Named turns come first, each shown by rows before and after it. Which turns, in which order, take the first row of each pair that follows to the second? Write the first one first, as in the answered first pair.
z144 (before => after):
[-14.3, -8.0, 11.9, -1.9, -53.8, -29.8, 31.0, 2.5, 31.3] => [9.4, -7.0, -5.7, -33.5, -51.8, -32.2, 19.5, -8.2, 28.9]
[34.6, -26.8, 14.8, -28.8, -32.8, -30.5, -5.0, -6.3, 4.2] => [10.8, -10.2, -36.8, -45.3, -10.7, -6.3, -4.2, -30.8, -18.3]
[19.3, -4.6, -3.4, -10.5, 5.9, -10.6, -7.3, -5.5, 0.3] => [-0.8, 2.1, -16.9, -2.5, 8.0, -1.8, -1.0, -15.2, -8.4]
z239 (before => after):
[-32.4, 0.4, -12.8, 17.2, -18.7, 13.0, 18.5, -12.6, 14.9] => [12.5, -17.0, 25.7, 9.8, -24.5, -1.3, 0.7, 6.5, 27.7]
[0.5, 3.2, -27.1, -9.7, 19.2, 14.1, -7.5, -15.7, -16.3] => [21.3, -2.2, -13.2, -29.2, -6.8, -9.1, -6.3, -14.3, 3.2]
[33.0, 8.0, -15.4, -21.9, 12.0, 30.8, -22.0, 2.2, 14.1] => [16.0, 15.9, -33.7, -23.1, 5.9, 33.1, -12.0, -10.5, 15.5]
z480 (before => after):
[-18.6, 15.8, -1.2, 15.9, -27.1, -11.3, -8.0, -2.7, -10.8] => [9.2, 12.6, -9.7, -5.6, -1.7, -5.9, -31.3, -3.5, -22.3]
[-26.0, -2.5, -14.5, 42.3, 40.1, 14.4, -19.0, 10.0, -17.8] => [-43.0, 7.3, -40.3, 28.7, 17.3, 4.7, -5.0, -12.0, -13.7]
[12.4, -8.1, 6.6, -3.7, 8.2, 4.2, -8.1, -1.4, -3.2] => [-10.4, -6.8, 4.8, 9.0, -9.8, -3.6, 7.2, -7.7, 3.0]

(two turns a pair)
[-42.3, 20.0, -49.6, 1.9, -12.9, 8.7, 26.3, -29.2, -17.4] => [37.4, 5.0, -36.4, -56.9, -5.1, -10.8, -13.1, -20.9, -9.8]  z239 z144
[11.3, -13.0, -26.5, -3.2, 18.5, 9.8, -3.8, 8.5, 31.4] => [10.3, -17.2, -10.0, 7.8, 1.2, -1.4, 3.6, 17.3, 41.6]  z480 z144
[37.3, -2.9, 13.8, -42.8, -48.9, 0.4, -1.9, 11.4, 11.6] => [25.6, -3.0, 17.2, -35.3, -59.6, -2.8, 5.8, 9.5, 15.2]  z480 z480
[14.9, -16.7, 42.1, 35.2, 3.2, 1.3, -4.8, 24.7, 11.1] => [-7.5, -14.7, 31.6, 35.7, -25.7, -9.3, 15.6, 11.6, 18.3]  z239 z144
[21.2, 12.5, -7.0, -21.3, -24.1, 4.4, -5.8, -21.5, -27.2] => [9.2, 17.8, -16.9, -8.0, -12.5, 15.7, -7.5, -21.7, -36.6]  z239 z239
[3.6, 27.1, -59.1, -33.7, 13.2, 21.5, -14.6, -26.4, -25.9] => [-9.6, 28.1, -61.2, -23.6, 14.0, 22.9, -9.0, -26.8, -28.6]  z239 z144
[1.1, -7.5, 23.3, 29.9, 45.7, 37.3, -21.7, 30.7, -10.9] => [-49.4, 8.8, -17.5, 16.4, -35.6, 3.8, 33.5, -11.1, 10.0]  z144 z480
[-42.5, 2.2, 7.0, 36.9, 38.2, 4.0, 20.5, 8.8, -21.0] => [-47.6, -0.2, 12.9, 39.3, 21.2, -4.5, 29.0, 9.1, -11.8]  z480 z144
[-43.6, 20.5, -25.0, 14.9, -8.7, -19.4, 16.3, -5.8, -0.5] => [-39.1, 7.1, 11.1, 44.1, 3.9, -15.4, 9.8, 16.4, 2.0]  z480 z480
[-14.4, -5.9, 21.8, 30.5, 16.1, 30.2, -7.9, 34.2, -3.5] => [-18.0, -3.5, 10.0, 4.1, -48.8, -8.9, 20.5, 8.3, 22.8]  z239 z144
[-22.5, 3.2, -27.1, -8.5, 17.7, 13.4, 4.9, -9.6, -13.4] => [-19.1, -2.5, -14.6, -18.1, -21.8, -13.4, 21.1, -15.9, 5.5]  z480 z239
[-24.9, 15.4, -8.6, -0.6, 42.5, 34.4, -8.4, -3.5, -31.4] => [-38.5, 14.9, 3.3, -6.6, -39.7, -10.8, 32.3, -18.7, 5.2]  z144 z239
[-8.0, 11.2, -21.1, 9.3, 42.8, 23.8, -13.3, 4.8, -10.8] => [-32.9, 19.2, -38.5, 4.5, 5.6, 9.5, 14.5, -13.6, 0.0]  z144 z480
[-5.6, 16.7, -33.3, -36.3, 26.4, 12.8, 0.4, -27.2, -23.0] => [6.4, -1.9, 28.2, -22.2, -40.3, -34.1, 24.3, -9.1, 20.4]  z144 z239
[-13.7, 4.2, 6.4, 13.2, -12.9, -0.2, 27.4, -5.1, 0.6] => [-15.5, 1.7, 11.1, 23.4, 3.3, 11.2, 19.6, 0.5, -3.0]  z239 z239
[-19.1, -3.7, -7.5, 23.6, 23.8, 27.8, 0.7, 3.4, -13.4] => [-30.5, -2.6, -13.3, 18.3, -20.8, 6.1, 22.8, -11.6, 5.9]  z144 z239
[32.4, -3.2, 24.1, -16.7, -7.3, -27.2, -9.0, 5.0, 17.0] => [-3.0, 13.6, -17.7, -22.3, -27.3, -27.5, 14.2, -23.2, 14.6]  z239 z239
[1.2, 14.8, -47.6, -17.2, 15.6, 14.7, -0.8, 3.1, -33.4] => [-3.0, -1.4, 30.7, 40.6, -8.6, -1.4, 12.0, 40.6, -6.2]  z144 z144
[31.1, 2.8, -5.6, -21.3, -9.3, -12.8, -13.5, -17.3, 15.2] => [-28.7, 13.8, -16.2, 25.9, -1.4, 9.7, 10.4, -20.8, 5.8]  z144 z144
[-29.5, 11.1, -18.3, 18.3, 23.5, 27.8, 4.9, -2.9, -11.5] => [27.8, -14.0, 35.0, 3.9, 0.7, -5.6, -9.8, 20.8, 16.3]  z144 z144
[-31.3, -6.1, 12.9, 17.8, -38.4, -23.4, 23.1, -4.2, 9.5] => [10.3, -6.2, -15.6, -41.1, -31.9, -30.0, 0.5, -18.0, 8.9]  z144 z144
[9.7, -18.9, 26.7, 4.6, -3.1, -10.1, -8.8, 5.7, 20.1] => [-9.7, -4.6, -26.9, -17.3, 16.2, 8.0, -11.1, -19.6, -3.1]  z144 z144
[22.1, -23.7, -9.4, -24.5, 28.6, 24.1, -26.2, -11.5, -12.6] => [-25.8, -24.7, 23.3, 26.7, -30.3, 1.8, 22.1, -8.3, 11.7]  z480 z239
[-33.2, -12.9, 9.0, 17.5, -15.0, -2.4, -3.3, -24.6, 9.4] => [-17.8, -21.4, 30.1, 25.4, 1.5, 3.1, -16.8, -10.6, 8.5]  z480 z480
[-60.1, -1.2, 12.6, 66.5, 5.4, 35.6, 28.9, 19.4, -30.2] => [18.8, -13.9, 9.5, -39.2, -81.7, -39.8, 27.0, -6.8, 16.4]  z239 z144
[-8.3, -4.9, 31.6, 37.3, 3.8, 7.8, 8.8, 21.6, -1.7] => [3.9, -6.3, 36.2, 20.4, -24.2, -14.1, 13.1, 15.7, 11.9]  z239 z239
[-52.8, 16.3, -14.9, 38.8, 8.5, 25.7, 18.7, -6.1, -6.6] => [48.4, -10.4, 39.0, -16.1, -16.6, -23.0, -14.7, 17.8, 22.7]  z144 z144
[-26.0, -4.9, -0.1, 38.4, 43.0, 23.9, -12.4, 7.1, -7.5] => [40.3, -17.3, 8.4, -22.2, 26.2, -4.1, -38.6, 2.6, 7.7]  z239 z480
[36.9, -1.6, -6.5, -34.1, 28.7, 18.9, -28.6, -0.1, -13.1] => [-33.4, 5.8, 7.7, 37.4, 21.4, 35.0, 9.1, 5.6, -14.8]  z144 z480
